Named moves, each a turn or a mirror, and the order they were made in; the first pair answered:
k_646:
[-11  -5 -12  10  -9 -16  -1 -13  12 -12   1   9   4   9  16   7   4 -22
   2  -3 -13  10  10   3  -5   5] |-> [-20 -11 -19   6 -18  -9   4 -11  16 -11  -1  -1   4   3  -1   0  15  -9
  -5 -10  -4   9   3  -7   4  13]
[-17   7 -23   2  12 -23  14  -1  14 -10   7   3  22 -10 -15  26  -9   0
  13 -10 -27   6 -14   0   4  -1] |-> [-18   5 -24   1  11 -22  17   0  14 -10   3   1  21 -13 -16  26  -5   0
  12 -11 -25   6 -13  -2   5   0]
[  5 -12   3 -11 -13 -13  -2 -10  -3  25  14   2 -11  -2   2   2  10 -15
   7  41 -12  -9   2  11   0 -16] |-> [ -6 -19  -4 -17 -21  -3   0  -6  -2  29  11  -3  -4  -7 -10  -4  23  -1
   1  30  -7 -10  -5  -1   7 -10]
[  0 -15  -5   4  -1  -8  -3  -3   3 -20   6   1  -3 -13 -36   4  12   8
  -1  15   9  13  18 -21  -3  13] |-> [ 11  -4  -2   9   8 -18 -13  -7  -2 -24  12   5  -7  -5 -18   8  -2  -6
   9  22   2  15  23  -7 -17   3]
k_453:
[ -4   3 -10   4  -6  17  19 -21  17  -3   8   7   1   4  -4  12   6  11
   4 -14   4  13 -14  -1  37  -1] |-> [ -6   3  -9   4 -10  16  17 -21  16  -3   9   5   2   3  -7  13   4  11
   3 -14   3  13 -14   2  36   1]
[-18  12   3   4  -2  -5   6  -3   1  -8  -5   1  -1  13  -9 -12   8  -7
  13  -4   7  -3  -1 -13  -9   0] |-> [-13   4   4   6  -8   3  10  -5   0   3  -2  -3   1  11   5 -10   3  -8
  10   2   8 -16  -4 -12  -8  -2]
[  6  25  14  20   0   5  21 -31   2  13  14  14  -1  -2  -4   3  18  16
  -1   3   3  14  -6   5   5   8] |-> [  2  24  11  19   2  -3  19 -28   2   4  12  14   0  -3 -12   3  18  19
   2  -1   6  23  -4  -1   6   8]
k_490:
[  3 -12   2   2   3 -16 -14  18 -12   2   2  -7  -5 -15   4 -19  12 -20
  -6  15  -5 -14   4  -2 -17 -15] |-> [  4  -1   0 -15   8 -14 -12  23 -19  -9  -3  -5  -1  -9 -17 -22  16  -8
  -2  -5 -12  -1   4 -12 -10  -8]
[ 11   6  -1  -4   7  -9   1  -8  12 -14   1  12  -2 -17  -2  27  -5   1
   5  13   1  31  -4  16   6  -1] |-> [  8   6   1  -2   4  -9   3  -2  19 -11  -1  11  -3 -21   1  25  -4  -2
  -2  23   2  26  -7  19  -3  -5]
[  7  -3   0   5  -6   1   9 -21  11  10   3   0   5   8  11  13  -7  -1
   9   5   9  -4  -8  13  11   2] |-> [  5  -7   2   2 -12  -2   2  -8   9  18  -3  -5   4 -11   4   9   1   0
  -2  11  16 -10  -8   4   3   3]
k_644:
[  5  -8   2 -27  -2  24  -2   4 -19  22   9 -17  11  -1  -5 -20  16  24
  -8 -14   5 -27   3 -12   4  23] |-> [-11 -14  -5   1  -1  18   3   0 -15  17  11 -19   7  15   5 -33   6   8
   0 -30   8 -37  12 -18  -5  14]
[ 22  -3   3   6   8 -21 -10  18 -22  -3  -7  15 -15 -11 -10  -8   2   2
 -14   7  -8 -15  10  -2 -18   3] |-> [ 23  -7   7  -3   1 -12  -6  17 -16   3 -10  14 -14 -18 -16  -5   8  14
 -20   8  -3 -19   6  -6 -10  10]
[ -2   9  12  -3  14  -9 -17   7 -32   3   5   0   6  15   5  -4  -3 -13
   2  -7 -11   1   7  -6 -28 -16] |-> [  8  14  16 -26   9  -4 -21   8 -30   8   2   0   8   3  -4   1   7   1
  -8   2 -11   6  -2  -6 -17  -4]
Pairs:
(2 to 3 moves a pair)
[-36 -18  10 -11 -44  28   1  -8  -6  21  -1  -3  -1  -3  -1  -7   3  29
  11   8  19 -15 -18   3  21  24] |-> [-43 -12   8  32 -25   9   2 -14  -6   5   5   0 -10  24  29 -13 -25  -7
  30   1   7 -18   3  12  -3   0]
k_644 k_646
[-18 -12   2 -15  -6   8   8  16 -19   6 -18  -8  -1  -1 -14 -20  14  18
  -9 -29  10 -11   0 -26   9  14] |-> [-15 -23   0  26  -9   4  14   3   3  18  -5 -13 -10  -1  36 -11 -11 -10
   3   0  13 -32   1  -6   0  -3]
k_490 k_490 k_490
[ 30  18  -3 -13   3  -4  -1 -13  -2  -6 -13  19  30  -3 -31  12  -6  -3
  -7   3  -5  15 -14  -2   3  22] |-> [ 28   2  -1   2 -13  -9  -6  -4  10  13 -16  13  22 -24 -13  12  -8 -13
 -10  32   3  -3 -14   2 -14  14]
k_490 k_490 k_490
[ -2  -4  -8  12  -1 -12  -6  -4  -3   1  -9 -12  11   3   5 -12  -6 -29
   1 -21 -17 -12  11   5  -8  -2] |-> [ 10  -6  -2 -21 -12   5  -7  -3  -2  15 -15  -8  20 -19  -6  -1  10  -3
 -11  -9 -11 -10  -6   5   5  14]
k_644 k_644 k_644
[-10   7  -5  -1  -1  -4   0   0  -1  -8  -4  -8   4   3 -14   3   9   4
   2  -9   2   7   4  -6   5   4] |-> [  1   5   1 -11  -4   6  -4  -1   1   0  -1  -5   3  -4  -9   7   8  10
   0  -1   3   4  -4  -4   9   8]
k_646 k_644 k_644
[-30 -13  -9  25  -1   2  10 -11  25 -17   6   6  -8  18  10  -9 -11  -9
   6  -4   6  14   0   0   1 -10] |-> [-35  -9  -7  -7   1   3   0   9   9 -19  -4   1   1   9 -27 -15  13   9
  -6 -14   9  23   0 -18   1   0]
k_490 k_490 k_490
[ 18  29  14 -16  14  -5 -10  -2 -31 -15   4  18 -10  27  -6  -9 -17  -9
   1 -14 -31  11  10  12 -22 -11] |-> [-15   5  -3 -16 -12  15   8  12 -12   2  -8  -2  -7  19 -35 -33  12  17
 -12 -43  -9  -4   3 -20   2   3]
k_646 k_644
[  8  15   9  -4  14  -9 -10   6 -30  -8   5  -1   0  19  -6  -5  -8  -9
   4  -7 -19   0  14   0 -21  -4] |-> [ 14  10   9 -29   2   6 -12   6 -27   3   4  -1   7   4 -23   1   4  14
  -8   1  -9   2   3  -5  -6  11]
k_644 k_646
